50 stands for zero in the data rows.
Here are some points:
array([47, 72, 51, 46, 51, 68, 38, 48, 60, 50, 58, 50, 31, 63, 47, 63, 22, 50, 45, 23, 57, 47, 47,
       56, 49, 56, 43, 54, 51, 72, 43, 51])
array([51, 47, 44, 53, 70, 42, 56, 37, 60, 52, 40, 38, 74, 60, 53, 64, 67, 48, 43, 62, 38, 49, 55,
       35, 47, 22, 54, 35, 39, 43, 25, 06])
array([80, 35, 67, 58, 45, 55, 39, 58, 35, 46, 72, 70, 43, 21, 00, 46, 31, 72, 55, 27, 57, 45, 32,
       53, 49, 57, 52, 54, 72, 50, 68, 63])
array([47, 49, 40, 52, 60, 37, 54, 44, 56, 38, 40, 42, 64, 60, 61, 58, 57, 47, 39, 59, 45, 53, 53,
       37, 54, 35, 56, 35, 34, 30, 40, 38])
array([59, 32, 36, 54, 56, 39, 56, 35, 56, 44, 46, 43, 66, 46, 58, 79, 86, 49, 47, 65, 44, 55, 42,
       35, 52, 31, 57, 31, 57, 39, 50, 34])
array([20, 62, 43, 52, 52, 57, 42, 78, 53, 48, 46, 51, 41, 72, 68, 43, 44, 54, 51, 50, 63, 51, 59,
       85, 47, 56, 23, 47, 51, 60, 68, 60])
array([00, 87, 73, 67, 70, 20, 61, 66, 18, 71, 24, 51, 73, 42, 46, 67, 45, 47, 46, 46, 52, 45, 55,
       27, 80, 33, 86, 31, 30, 52, 35, 43])
array([43, 49, 42, 70, 61, 36, 64, 43, 39, 48, 38, 47, 55, 57, 55, 66, 56, 34, 31, 66, 36, 62, 63,
       38, 70, 33, 61, 28, 12, 24, 30, 17])
array([61, 40, 59, 40, 55, 72, 18, 44, 65, 54, 60, 45, 41, 34, 53, 46, 46, 58, 73, 43, 53, 18, 39,
       53, 00, 58, 15, 79, 51, 75, 48, 56])
array([52, 42, 34, 51, 46, 34, 75, 32, 63, 43, 47, 39, 58, 48, 50, 66, 57, 26, 48, 99, 37, 58, 52,
       33, 59, 24, 65, 19, 50, 34, 30, 13])
array([43, 57, 60, 46, 54, 61, 37, 47, 52, 38, 58, 56, 39, 55, 48, 39, 29, 63, 42, 30, 65, 40, 45,
       56, 35, 59, 38, 61, 48, 65, 54, 43])
array([41, 55, 45, 58, 73, 27, 64, 43, 54, 64, 37, 35, 69, 56, 62, 66, 69, 39, 31, 75, 41, 53, 69,
       44, 62, 21, 60, 36, 30, 33, 33, 37])
array([61, 65, 42, 00, 45, 71, 57, 56, 69, 38, 59, 03, 00, 57, 47, 00, 04, 57, 62, 55, 60, 44, 42,
       53, 43, 81, 41, 76, 70, 71, 50, 67])
array([88, 76, 32, 50, 50, 58, 39, 43, 48, 48, 65, 46, 48, 99, 27, 56, 57, 56, 44, 53, 85, 47, 71,
       62, 39, 54, 25, 57, 67, 43, 68, 57])
array([45, 49, 47, 55, 64, 48, 49, 77, 29, 67, 05, 50, 99, 48, 69, 67, 63, 41, 38, 62, 44, 40, 55,
       36, 66, 47, 56, 54, 56, 39, 43, 43])
array([55, 70, 47, 00, 00, 63, 59, 29, 56, 50, 57, 72, 30, 96, 20, 51, 26, 45, 43, 45, 54, 82, 28,
       42, 60, 50, 47, 46, 52, 43, 58, 59])
array([47, 32, 85, 52, 67, 43, 45, 61, 50, 71, 36, 36, 51, 10, 51, 65, 50, 45, 56, 64, 13, 40, 23,
       21, 41, 16, 54, 36, 43, 37, 15, 34])
Here are 12 more points, each followed by its number:
array([21, 62, 31, 99, 37, 53, 50, 64, 23, 62, 13, 99, 26, 00, 65, 37, 99, 92, 55, 52, 61, 30, 99,
       48, 41, 56, 53, 73, 14, 61, 69, 48]) 0
array([65, 41, 24, 35, 23, 63, 59, 42, 67, 56, 72, 43, 19, 82, 37, 46, 57, 41, 43, 49, 52, 60, 49,
       72, 42, 52, 31, 51, 71, 54, 58, 55]) 1
array([68, 36, 58, 50, 56, 84, 22, 32, 71, 43, 67, 41, 44, 42, 53, 53, 51, 48, 74, 45, 50, 26, 39,
       60, 12, 58, 18, 66, 56, 67, 51, 53]) 2
array([59, 62, 65, 72, 00, 50, 51, 29, 28, 97, 45, 64, 44, 41, 40, 56, 40, 53, 84, 38, 91, 61, 46,
       45, 57, 62, 55, 69, 31, 64, 63, 49]) 3
array([46, 66, 38, 58, 27, 47, 60, 32, 52, 58, 39, 56, 53, 54, 80, 23, 99, 62, 61, 54, 83, 99, 60,
       55, 75, 74, 51, 69, 89, 60, 56, 66]) 4
array([48, 50, 26, 52, 45, 29, 67, 35, 61, 50, 50, 40, 42, 50, 48, 60, 42, 24, 52, 63, 39, 55, 39,
       37, 64, 37, 77, 11, 45, 48, 32, 40]) 5
array([47, 62, 40, 51, 64, 48, 29, 47, 55, 35, 50, 52, 50, 63, 44, 45, 51, 89, 26, 24, 66, 49, 52,
       66, 38, 62, 39, 66, 49, 57, 63, 70]) 6
array([69, 15, 78, 63, 74, 22, 58, 56, 43, 46, 48, 38, 59, 34, 06, 67, 36, 43, 39, 63, 21, 49, 36,
       42, 54, 09, 66, 23, 47, 22, 36, 14]) 7
array([50, 46, 54, 40, 43, 60, 43, 62, 53, 42, 52, 51, 37, 47, 54, 59, 47, 50, 53, 48, 55, 46, 57,
       89, 43, 62, 30, 66, 44, 64, 66, 79]) 8
array([56, 56, 37, 18, 59, 61, 36, 57, 51, 65, 68, 50, 48, 51, 53, 54, 34, 69, 32, 48, 72, 56, 64,
       57, 46, 57, 45, 61, 44, 68, 60, 45]) 9
array([41, 76, 62, 62, 35, 53, 64, 55, 00, 62, 28, 54, 54, 99, 67, 22, 81, 53, 77, 11, 53, 42, 60,
       55, 61, 59, 49, 62, 53, 34, 53, 60]) 10
array([48, 53, 50, 43, 48, 55, 34, 32, 68, 31, 56, 59, 39, 50, 68, 47, 46, 43, 46, 35, 50, 43, 49,
       70, 40, 55, 35, 58, 52, 39, 68, 54]) 11
Which three of these numbered points are nearest to each point below, looking only along the 7 directions in which the first points spread most? Their numbers follow each, nearest first.
array([36, 93, 76, 70, 14, 57, 58, 55, 33, 99, 38, 99, 51, 52, 69, 00, 60, 57, 61, 38, 69, 99, 68,
       59, 60, 67, 52, 60, 50, 51, 64, 50]) > 10 3 9
array([54, 50, 20, 34, 64, 47, 99, 25, 61, 26, 34, 29, 45, 64, 39, 64, 35, 00, 41, 86, 43, 65, 45,
       64, 84, 58, 65, 26, 38, 38, 40, 45]) > 5 4 1
array([70, 22, 68, 63, 73, 30, 50, 55, 41, 63, 45, 40, 63, 42, 42, 57, 54, 56, 40, 59, 33, 41, 36,
       22, 42, 24, 62, 41, 63, 25, 45, 35]) > 7 5 3
array([38, 67, 34, 41, 49, 52, 33, 44, 43, 31, 54, 73, 55, 55, 50, 27, 50, 52, 00, 36, 71, 57, 60,
       71, 48, 61, 45, 51, 44, 42, 59, 72]) > 6 9 10
array([07, 60, 42, 99, 00, 52, 82, 56, 08, 99, 45, 52, 72, 50, 49, 48, 71, 36, 41, 88, 47, 73, 99,
       51, 62, 99, 62, 49, 62, 63, 75, 60]) > 10 4 0
array([82, 67, 21, 28, 51, 68, 60, 22, 99, 37, 77, 44, 05, 51, 49, 29, 29, 16, 61, 55, 49, 82, 48,
       65, 50, 97, 49, 55, 40, 54, 65, 78]) > 1 9 11
array([38, 49, 56, 47, 73, 29, 52, 96, 28, 57, 32, 48, 99, 42, 55, 58, 58, 47, 41, 45, 57, 53, 53,
       35, 71, 38, 75, 48, 51, 48, 45, 57]) > 0 10 4
array([50, 58, 41, 45, 56, 63, 43, 07, 54, 42, 68, 46, 38, 70, 53, 30, 48, 66, 57, 40, 59, 29, 52,
       62, 29, 50, 32, 59, 66, 82, 56, 42]) > 11 9 8
array([48, 17, 61, 73, 64, 46, 48, 60, 50, 53, 34, 40, 58, 24, 56, 69, 50, 42, 63, 58, 02, 34, 33,
       41, 44, 34, 54, 37, 36, 43, 12, 30]) > 7 5 0
array([56, 45, 57, 38, 54, 59, 35, 75, 48, 49, 60, 45, 40, 71, 55, 34, 39, 66, 43, 30, 49, 45, 46,
       60, 50, 49, 24, 56, 47, 56, 57, 74]) > 8 9 6
array([39, 46, 47, 42, 56, 82, 35, 15, 57, 51, 59, 36, 38, 52, 45, 35, 50, 68, 37, 43, 58, 35, 59,
       65, 44, 53, 42, 68, 53, 57, 55, 51]) > 11 9 8
array([50, 62, 96, 85, 26, 90, 58, 41, 18, 69, 45, 49, 58, 48, 79, 64, 69, 77, 15, 27, 65, 86, 72,
       51, 62, 63, 51, 86, 80, 40, 73, 37]) > 10 3 6
array([47, 55, 33, 49, 75, 49, 99, 22, 69, 42, 33, 04, 45, 49, 44, 49, 41, 29, 57, 87, 28, 60, 54,
       49, 66, 51, 83, 29, 32, 49, 26, 09]) > 5 7 9
array([33, 72, 28, 50, 59, 44, 99, 44, 57, 46, 39, 34, 49, 52, 46, 40, 42, 44, 32, 69, 34, 60, 59,
       52, 72, 49, 88, 44, 06, 41, 18, 44]) > 5 9 7
array([61, 27, 81, 14, 62, 61, 43, 76, 49, 35, 73, 99, 90, 80, 50, 37, 55, 37, 47, 50, 80, 39, 54,
       56, 50, 54, 44, 69, 51, 60, 63, 39]) > 8 9 6
